A state moves one step at a time under one of 6 hidden systems, and each row is a state written as 20 numbers. Each run below is a few steps of one system.
fup, seq 1:
[[  9 -33 -10  -1   6  18 -55 -15  -4 -52 -27 -10  -1  16 -37 -57  -3   6
   15 -19]
 [-17  25 -33  10  -5  -7  44  11  -7  39   3 -21  14 -23   8  53 -17 -32
   16  32]
 [ 17  -1  46 -18 -10  -5   4 -13  17 -23   8  39 -43   9 -10 -18  19  46
  -44 -21]
 [-17 -13 -45  16  10 -14 -36   3 -30   3 -12 -18  43   3  17 -28  -8 -30
   29 -23]
 [  4   5  32  -8   5  39  45  12  23  26  13 -19 -12  -8 -27  47   4  16
    3  28]
 [  7 -10 -16  -8 -20 -32 -23 -31  -2 -48 -17  32 -39   9  21 -27  -6  -6
  -25  -5]
 [-25  12   0  28  20  -3  10  33 -31  42  12   1  56 -18  -7 -13   9  -8
   24 -16]
 [ 22  -2   8 -24 -13  31   2 -25  38 -11   3 -35 -39  24 -25  29   1  25
   -8   1]
 [ -8 -18 -10   0  -6 -37  -9   3 -33 -11 -17  40   0  -9  57  -7   0 -32
   -8  13]]
Dag, seq 2 (9 x 20):
[[-14   9 -16 -11   2 -16 -23 -19 -17  -6  -7   1  27  10  -1  22 -29 -53
  -32  48]
 [ 18   9  10  34  -2 -27  16  52  12  26 -11   5  -1  -6 -33 -20 -13  34
   21   9]
 [ 21  36  -2 -19 -15  15   2  -5  26 -36   6 -17  -2  12  47 -28   5   1
  -20 -15]
 [ -8 -29  24  -4  21   4 -23  11   4  28  15  13  22  18  13  26 -15   0
  -15  37]
 [  9   3  -8   9 -12   9   0  21   1 -34 -28 -13  -7 -11 -29 -36 -31   6
   23  26]
 [ 10  53  -3   2 -12 -19  27  10  19   7  13   0   8  -1  27   8  -4 -15
  -29  14]
 [ 14 -21  30  -4   8  -9 -32  17  20   5   7  14   4  27   6 -23 -15  36
  -10   0]
 [  6   6 -11  -1   0  25 -12  20   0 -19 -15 -36  28   1  15 -16 -19 -27
   17  29]
 [  8  21  18   5   0  -5  30  15  30   7  13  12 -11  -5  -5  17 -19  15
  -21  41]]
ruza, seq 3, 9 rows:
[[ -3 -50  25  12  15  26  28   4 -17 -12 -10  35 -23 -38  20   7  41  -6
   20  20]
 [-45  23 -37  -5   1  -6   1 -51 -15  -1  31   4  10  -8 -51 -10 -11   9
   -8 -24]
 [ 24   9  24 -14 -29 -30  -2  25 -29  37 -39 -18  -9  26  -4  42   0  -8
  -12 -25]
 [  7 -59  -6  27  15  16   5 -10   8 -19  -9  17 -36 -21   2 -12  41  11
   33  -9]
 [-51  20 -21 -33  -3  22  15 -42 -30  10  32 -14  13  -8  -8  22 -14  -4
    0 -21]
 [ 20  -9  30   0 -15 -35  -5   8 -23  20 -40  19 -21  14 -41  37   2 -10
  -26  11]
 [ -5 -32 -34  28   3 -10  -2 -10 -12 -10  -9   9 -21 -22  10 -32  33  12
   46 -44]
 [-24  21   9 -35  -5  44  26 -29 -10  23  24 -28   2  -1 -24  45  12   4
   -6 -24]
 [  8 -44   5  -2  -7 -43 -30 -13 -25   4 -33  31 -31  17 -28  31 -11 -10
  -21  16]]
fas, seq 4, 9 rows:
[[-24  42 -37  34  12  16  42  -2   4 -19   9  -7  20 -45 -63 -35  -3 -13
   24  16]
 [ 32  44  -9 -20 -37 -54   0  -7  35  19   7 -14 -31  47  25  16 -17  31
  -38 -40]
 [ 21 -56  49  23  39  20 -36  36  -4  -7 -17  31  23   8  22 -31  39  -5
    4  11]
 [-35  26 -42 -11   1  45  22   0   2  -4  22 -47  27 -19  -8  -7 -51  -2
   41  29]
 [ 32  40  23 -15 -34 -45  28  -9  19 -10 -14  29 -45  10   7  29  -5  -3
  -68  18]
 [ 11 -38 -10  58  37 -24 -47  27   3  -4  -9  32  27   0 -14 -66  21  14
   26 -14]
 [-14  52  -2 -39 -10  52  25  20   3  22  23 -70  37   7  28   6 -32  11
   23 -11]
 [ 37 -19  26  -4  -5 -10  -3 -22  45 -37 -15  37 -51  12   6  32  11 -21
  -64  65]
 [-23 -11 -28  47  16 -40 -17  37 -37   1  -9  31  40 -28  -8 -77 -27   7
   44  -3]]
zozor, seq 5 (9 x 20):
[[ 18 -44  29 -44 -15  18 -36 -13 -37   5 -52 -25 -14  37  -6  77  -7 -48
  -16  24]
 [-31 -41 -24  47  28  29  36   9 -20 -27  -5  28   0 -66 -21 -32  11 -10
   61  38]
 [-36  76 -23 -32 -37 -29  35 -31 -22   5  26  -3  -5  -6  -6 -14 -14  26
  -20 -68]
 [ 18 -57  34   2  14 -20 -52 -17 -23  30 -27  11 -12  38 -38  54  47 -13
  -27 -27]
 [-25 -53 -30   2  15  63   1  12 -19 -25  -3 -30  14 -33  36 -31  -1  -2
   85   1]
 [-37  68  -2 -36 -32   3  71 -37 -24   9  16   2 -19 -26 -28  50 -12  -6
  -32  -2]
 [  0 -61  -1  27  10 -54 -57 -27 -35   1 -32  52 -19  17 -63  -6  20   0
  -12 -25]
 [-15  -4  -9 -10   6  53   7  27 -40   6  -5 -45  37 -20  49 -32  31  -9
   70 -58]
 [-27   9  -4 -39 -16  30  47 -59   8  22  28 -13 -47  -3 -48  90  -1  13
  -26   8]]
Dag, seq 6, 9 rows:
[[  6   5   7  12  10  44  13  31  -8  -7  -7 -29  17 -15   1 -45  31  13
   46 -38]
 [-12   8  -8 -35  -7  23  17 -48  23  -5  32  -8 -25   7  13  54  -2  -8
  -33  20]
 [ -5 -44  10  17   1 -45 -26   8 -42   5 -28  49  -7  -2 -24 -10 -12   1
    2   8]
 [ -1  45 -25  18   1  23  22  13   3  -1   1 -42  27 -18 -16 -31  26  -4
   34 -41]
 [  6  -4  16 -40 -17   2  18 -29  22  15  20   4 -41  18  31  60   5  18
  -33  -2]
 [ -8 -60   2  22  21 -14 -45   2 -39 -23 -28  39  14  -4 -17 -36   9 -15
   11   5]
 [-21  53 -31   6  -3  32  45   6  -3  16  15 -48  24 -28 -27   0  -3  -2
   34 -16]
 [ 23  -4  27 -30 -30 -27  10 -28  14   2  -3  26 -64  21  15  49  12  21
  -48  -7]
 [-14 -52 -16  35  34 -11 -50   7 -33  -9  -9  27  38  -3   4 -52  21 -16
   26 -17]]
tokub, seq 7 (9 x 20):
[[-14  -1  33  42  31 -30  10  25  -2  33  18  63  20 -13 -56 -11   9  26
  -19  19]
 [  9  49 -38 -15 -38 -19 -15   0 -21 -18 -34 -48   3  18  -3 -34 -24  -8
   14 -56]
 [ 30 -10  23   1  18  32  13  13  58  20  22 -18  -1  10  46  44  23  -4
  -13  39]
 [-17 -41  18  -3  13  -4 -38  -5 -19 -25   4  38   4   3 -27 -51 -26  41
    5  -1]
 [-10  61 -24   3 -13  -1  30  11 -21  -7 -15 -23  35 -22   0  -1 -14 -54
   -5  22]
 [ 39   0  16  16  -6 -21   3  14  57  23  11   0 -37  24 -16  12   4  51
  -16  -5]
 [ -9 -16  -5 -18   4   3 -51  -3 -26 -24  -4  -2  32  20  50 -44  -7 -13
    3 -19]
 [-11  23  19   6  17  44  36  23   7  12  10 -17  25 -17 -43  15  -9  -5
    7  43]
 [ 25   3 -12   1 -29 -55 -12  -4  23 -25 -16  22 -47  15  -1 -21 -31  25
  -21   9]]
fup, seq 8, 9 rows:
[[ 19   7  50  24   5 -20  22  25   8 -10   6  62 -22 -17  12 -58  49  48
  -17 -37]
 [-19   9 -54  -9  13  27 -45 -20   7   3  24 -64  49  25  -1 -19 -24  -6
   30 -31]
 [ 19 -23  51 -22  -9  13  23  18  -1  22 -23   7 -23   7   3  79  -8 -16
  -26  64]
 [  7  -6 -19  35  -3 -34  -3  -5   2 -59 -18  51 -26 -29  -8 -84  13  12
    6 -12]
 [-30  57 -28 -11   6   3  11   2  -5  57  38 -47  59  11  -6  19 -18  -1
    4 -27]
 [ 51 -45  57 -23 -11   8 -24   1  26 -12 -30   4 -47  39   8  41  17   9
  -34  19]
 [-18  -9 -45  40   9 -14   4  17 -23 -37 -15  23  20 -44  30 -70  -8 -20
   43  13]
 [-25  61  11 -18   2  26  32 -10  20  37  48 -28  27   7 -58  33 -17  25
  -30  -3]
 [ 48 -40  16 -12 -24 -48 -50  -4  -1 -15 -45  17 -49  45  33  18   5  -7
  -30  -8]]
fas, seq 9, 9 rows:
[[-19  25 -12  21   8 -33   6 -27  -6 -21  15  53   5 -18 -18 -35  29 -15
  -38 -14]
 [  1   3  -2   6   2 -11 -25  22  -1  50   7 -37  24  34 -25  12 -12  24
   16 -36]
 [ 23 -24  28 -25  -9  42   9   5   5 -30 -24 -19 -29   1  35  13  18  -4
   10   8]
 [-32 -10 -30  16  18  -9   5 -28  -5 -12  26  36   8 -25   7  -7  -2 -12
   -1  27]
 [ -6  33  11  -9 -19 -22   5  12 -25  22  -7  -8   8   9 -44   1 -21  20
  -10 -23]
 [ 36 -18   0  11  -1   6  -9   2  23 -10 -23 -18 -24  11  12   6  40  -9
    6 -18]
 [-30 -24  -7  -6  16  16  -1  -6  -9  -2  29  17   9 -14  34 -13 -12  14
   22   7]
 [-12  28  10 -17  -8   6   7 -12 -17   0  -6  -3  12   2 -41  17 -13 -19
  -28  12]
 [ 26 -17 -17  24 -10 -32  -6   5  11   2 -23   3 -33   3 -11   7  10   4
   11  -7]]
ruza, seq 10:
[[ 10  -4 -17  29   8 -68 -42   0   2  13   8  40  17  24  47 -31  29  -4
  -27 -43]
 [  0  -2  21  -5  17  71   3  37   8  13   7 -58  35   1 -25 -23   0  30
   53 -14]
 [ 12   1 -21 -28 -26  -3   7 -38  30 -34  -6  -4 -46  11  17  48 -40 -21
  -34  63]
 [-16  -7  29  29  18 -41  -5  32 -36  13   8  68  36 -18  35 -41  19  -7
  -16  -6]
 [ 10  47 -25  10   1  36   6   3  34 -13   4 -61  11   3 -66 -36  -5  24
   25 -28]
 [ 30 -12   7 -35 -25 -18  -5  -6  28  11  -3 -11 -34  32  73  61 -19  -5
  -35  26]
 [-19 -46  33  33  46  16 -21  23 -23 -20   8  59  39 -28   1 -60  23  -1
   10  20]
 [-17  81 -56  -5 -22   9  26 -12  15  -6  14 -59  19  -5 -43 -14 -44   1
   15  -8]
 [ 56  -2  50 -17 -22 -37  -1  23  27  16 -17  20 -37  36  56  44   9   5
  -58  17]]
zozor, seq 11, 9 rows:
[[ -8  11   4 -45  11  25 -48 -44  22  -8  39 -21  26  47  31   2   7  -3
  -48 -27]
 [ 13 -30  11   7   3   7  -8  42 -15  25 -36 -21  14   5 -24  38 -37 -24
   22  63]
 [  4  18 -21  25 -10   2  43  -3  25 -54  -2  22 -35 -43   4 -50  12  11
   12   8]
 [-13  40  -1  -6   2 -42 -13 -10  -2  37  34  15  28  26  20   7   2   7
  -45 -36]
 [ 32 -38  33  -2  11  25 -39  26  12   6 -21 -27  -1  32 -24   6   0  13
   12   8]
 [  2   8 -33   6  -4  18  30  -3  15 -29  -1 -14 -10 -27  42  -2  -3 -27
   23  36]
 [-14  28  17  -2  -3 -34  21   0  -1  19  24  39  -2  -2 -20   0 -20  27
  -37  11]
 [ 29  -7   5  10   4  -8 -47   7   8 -15 -21 -14  10  30 -13 -30  13  -4
  -11 -25]
 [ 11  -2  -5   5   4  20  20  25  17  18   5 -27   4  -6  45  21   7  -4
   25  10]]
tokub, seq 12 (9 x 20):
[[-15 -30  -9  -1  23  17   7 -22  45   9  61  17 -14  -3  38   0  10  48
    4   1]
 [-28   1  33 -32  -4  -6 -24 -10 -64  -6 -16  24  27   9 -26  -1 -17 -19
  -29  -1]
 [ 22   8 -36  38  -6  -5  25  16  12   3 -32 -26 -13 -17 -33  14  10 -26
   27  14]
 [ -1  -3   1 -16 -11  -7  16  -9  22   2  28  12 -30   3  52 -12   6  48
    2 -31]
 [-19  -6  23 -18  20  18 -28 -19 -28   0   2   8  36  14 -18  11  19 -34
  -30  -1]
 [  4 -16 -17  20 -10  -8  16  16  -8   9 -26 -16 -16 -14 -37  11 -26   4
   39  18]
 [  6  16  -4  -5 -14  -6  23 -11  15 -23   6  13 -28 -15  44 -17  21   6
  -13 -18]
 [-16  -8   6   0  23   3 -23 -15  -6  30  26   6  30  20 -23  17  16  -1
  -17 -16]
 [  5 -17   0 -14 -16   5   3  14 -26  -6 -35 -20 -13  -2 -11   5 -19  -5
   27   5]]

Which system made each run below?
seq 13:
[[ 18  32  39 -19 -26  37  31  28 -31  -8 -48 -39 -13  -7 -58   2   6   7
   17 -24]
 [ 19 -22 -51  16   2 -13  -5 -42  48 -15  14   4 -41   1  50  18  39 -14
   -3  -9]]

fas
seq 14, 2 rows:
[[ 10  37 -47  38   3  -5  40   2  32 -19   3  -3   5 -32  32  -5  19 -47
    1  30]
 [ -4   8  30 -10   0 -18  -8   4  16  38  36  16  -7  26 -11  -5  -4  73
  -17 -43]]

tokub
seq 15 (2 x 20):
[[ -7  14  -8  28  24  28  14   1  13  23  15 -21  18 -11 -66  -1  28  11
   21 -21]
 [ 15  -7  -9 -44 -36  -7 -11 -23   4  -9  -7 -22 -42  30  39  23 -19  17
   -8 -19]]

fas
seq 16:
[[ 11  -2 -48  33   4 -12 -20  -9   7 -16 -23 -16   4  -4 -23 -17  10 -30
   17   1]
 [ -7  14  10 -13  -9   5  34  18   4  24  23  -6  -5  -5  38   5  -9  34
   15 -10]]

tokub
seq 17, 2 rows:
[[-13 -19 -61   4  13  39 -12 -15  15  -9  10 -53  22  -7  42   1  -6 -34
   48  11]
 [-16  25  50 -29 -11   5  45  12  -1   9  19  31  -7 -11   0  24 -37  21
  -35  55]]

ruza
seq 18, 2 rows:
[[ 31  -3  72 -33   0  39 -22  34 -20  -4 -46 -29  28  30   1  27   9 -42
  -29  29]
 [ -2 -38 -58  55  12 -32  10  -2  32 -16   8  28 -28 -32  -1 -26 -18   8
   36  49]]

ruza
seq 19 (2 x 20):
[[ 20   7   2  22  20  34  -2   8  64 -48  10  -2  -3  -4 -30 -49 -10  18
   -3  49]
 [  7  43 -24  -4 -20 -47 -10  28   4   1  -4  -8  27  17  56 -23 -50 -14
  -18  19]]

fas
seq 20 (2 x 20):
[[  0  53 -22  12 -12 -28   2  23  -4  44   0 -40  34  15 -35  -2 -19  12
   10 -38]
 [ 48 -18  36 -15  -8  24  -6  12  42 -16 -16 -16 -42  23  37  13  28  17
  -11  -1]]

fas
seq 21 (2 x 20):
[[  5  39  -6  39  24  -1  29 -14  49  -8  45  31  -1 -19  -5 -39  69  22
  -26 -40]
 [  5 -12  -6 -38 -12 -24 -60  -5   5  37  12 -29  14  64  32  23 -46  22
  -16 -22]]

zozor
seq 22 (2 x 20):
[[-25   3 -27  20  25   0 -11  -3   6  24  29  -4  41   0 -13  -1 -17  -4
    7  16]
 [ 21  23  29 -23 -31  -2  14  17  -5  -7 -27 -16 -21  10 -10   3 -25  17
   -8   0]]

fas
seq 23, 2 rows:
[[ 12   5  -6  28   9 -33 -14 -11   8 -30 -15  42   3  -3 -19 -20  18 -37
  -41  29]
 [  5  12  -9  21   6 -11  -4  43   8  31  15 -14  28   5  28 -37  -6  35
   31 -30]]

zozor
seq 24, 2 rows:
[[-15 -31  -1  -8   3  22   5 -14 -36   6 -18  -5 -11 -11 -25  39  12 -24
   18   8]
 [-12   2 -25  23  -6 -17  29 -26  -7  -9  -1  26 -29 -29 -29  -3  21   2
    8 -14]]

Dag
seq 25, 2 rows:
[[  0  13  67 -28  -9 -26   8  -3 -31  22  -1  53  -9  12  -1  41  20  -1
  -72  -4]
 [  2 -55 -39  47  24   8 -39  -5  -6 -10 -26 -16   3  -5 -63 -24  14  -4
   53  -9]]

fas
seq 26 (2 x 20):
[[  0 -30 -20  24  37  24 -30 -19  23 -12  22   2  19  -2   2 -13  38 -18
    3   2]
 [-13  19   0 -28 -25   1  20  19 -15  18   3 -24   2   2  19  10 -52  19
   19   6]]

zozor
seq 27 (2 x 20):
[[  6  28  -7 -27 -27  18  43   9  16   2   1 -32 -25 -10  44  20 -25  11
   15  11]
 [ -6 -11  31  -2  20  -5 -24 -20  -3 -26   8  54  12   6  -1 -21  24 -13
  -50   9]]

fup
seq 28:
[[ 24   2  12  40   9 -27  15  51  51  21  22  17  -8  -3  16 -42  -7  65
   17   0]
 [-10  45   9 -42  -3  22 -38 -13  -6 -36  16 -20  43  30  20 -50 -23  -9
  -38 -20]]

tokub
